0: c(1.1, -1.8, -1.2, 0.3, 0.4, -1.4, 1.4, 0.2, -1.0, -0.5, -0.9, -0.1)
1: c(-0.5, -1.1, 0.0, 0.1, 0.4, -0.3, -1.8, -2.3, 0.6, -2.0, -2.1, -1.3)
2: c(-0.8, -1.1, 1.5, 0.9, -0.3, -0.7, 0.3, -1.4, 0.0, 0.8, -0.9, -1.5)
3: c(1.7, -0.4, -3.1, 0.2, -0.3, 0.6, 0.1, -0.7, -0.2, -1.8, 0.6, 0.2)
4: c(-0.6, -0.7, -1.7, 0.6, -0.3, -2.4, 0.5, -3.3, -2.4, -0.6, -0.8, 0.2)
5: c(-0.4, 0.8, -1.4, -0.1, -0.6, 0.1, 0.1, -0.7, -0.3, -0.7, 1.3, 0.1)
6: c(-0.6, 0.5, 0.2, 0.1, 0.0, 0.5, 0.4, -0.2, 0.8, 0.5, 0.6, 0.1)
7: c(-0.4, 1.0, 1.8, -1.0, -0.9, 0.3, -1.4, 0.0, 0.8, 0.0, -0.2, -0.3)
8: c(1.7, 1.1, -3.2, -0.3, 0.4, -0.1, 0.6, 1.4, -2.3, 0.4, 1.7, 2.4)
9: c(0.7, 1.4, -2.2, -0.6, -1.0, -2.0, -1.7, -0.5, -0.5, -1.1, -0.1, 1.8)
10: c(0.4, -0.4, 2.0, -0.3, -2.3, -0.7, 1.2, -0.1, 0.7, 1.8, 0.0, 1.6)
11: c(-0.8, 0.7, 1.2, 0.5, -0.6, 1.3, -0.2, -1.5, 0.6, 0.7, 0.5, 0.5)
12: c(1.1, -0.4, -3.8, 0.3, 0.4, -1.2, 0.2, 0.0, -1.1, -0.9, 0.6, 0.7)
13: c(-1.1, 0.3, 2.7, 0.0, -1.7, -1.0, -0.6, -0.1, 0.1, 0.2, -1.6, -0.1)
14: c(-0.2, 0.8, -3.1, 0.1, 0.2, -1.3, 0.0, 0.3, -1.8, -0.4, 0.9, 1.9)

c(-0.7, -0.9, 1.9, 0.4, -0.5, -0.3, 0.6, -1.5, 0.4, 0.6, -1.1, -1.7) -> 2
c(-1.6, -1.0, 0.9, 0.4, 2.1, 0.2, -0.6, 0.6, 0.0, -0.8, 1.1, 0.0) -> 6
c(0.5, 1.5, -2.1, -1.0, -1.0, -2.1, -1.8, -0.7, -0.8, -1.4, -0.6, 1.5) -> 9
c(-1.9, -1.3, 0.9, 0.3, 2.2, -0.2, -0.5, 0.9, 0.1, -0.8, 0.3, -0.5) -> 6
c(-0.3, 1.4, 1.8, -1.4, -0.9, 0.5, -1.7, -0.2, 1.1, 0.2, 0.3, 0.2) -> 7
c(-0.2, 0.4, -0.3, 0.0, -0.2, 0.8, 0.1, -0.4, 0.6, 0.3, 0.8, 0.4) -> 6
c(0.3, -0.5, 1.0, 0.8, -0.6, 0.9, 0.0, 0.8, -0.5, 0.8, -0.2, 0.0) -> 6
c(0.3, 0.8, -1.8, -0.7, 0.9, 0.2, -0.8, 0.2, 0.1, -1.0, 0.8, -0.3) -> 5
c(-0.3, -0.2, 1.7, 0.1, 0.0, 0.3, -1.3, 1.0, 0.3, -1.3, -0.7, -0.3) -> 7
c(-0.1, -1.2, -0.5, 0.0, 0.9, -0.7, -1.6, -2.7, 1.0, -2.0, -2.2, -1.4) -> 1
c(1.3, 0.7, 0.9, -1.7, 0.2, 0.6, -1.8, -0.3, 1.6, -0.6, -0.7, 1.1) -> 7
c(0.0, -0.3, 0.8, 0.1, 1.0, -0.2, 0.4, 0.8, -0.3, 1.3, -0.6, 0.2) -> 6
c(-0.3, 0.5, -1.8, 0.4, -0.8, 0.4, -0.1, -0.8, -0.5, -0.2, 1.1, 0.0) -> 5
c(0.0, -0.1, -0.3, 0.4, -0.1, 0.7, 0.1, 0.7, 0.0, -0.5, -0.6, -0.2) -> 6
c(0.7, 0.0, 2.5, -0.4, -2.5, -0.3, 1.3, 0.4, 0.8, 2.2, -0.8, 1.2) -> 10
c(0.2, -0.1, 0.7, 0.4, 1.0, -0.5, 0.6, 0.6, -0.5, 1.3, -0.5, -0.1) -> 6
c(-0.3, 0.7, -1.0, 0.1, -0.5, 0.5, 0.0, -1.2, -0.7, -0.6, 1.1, 0.1) -> 5
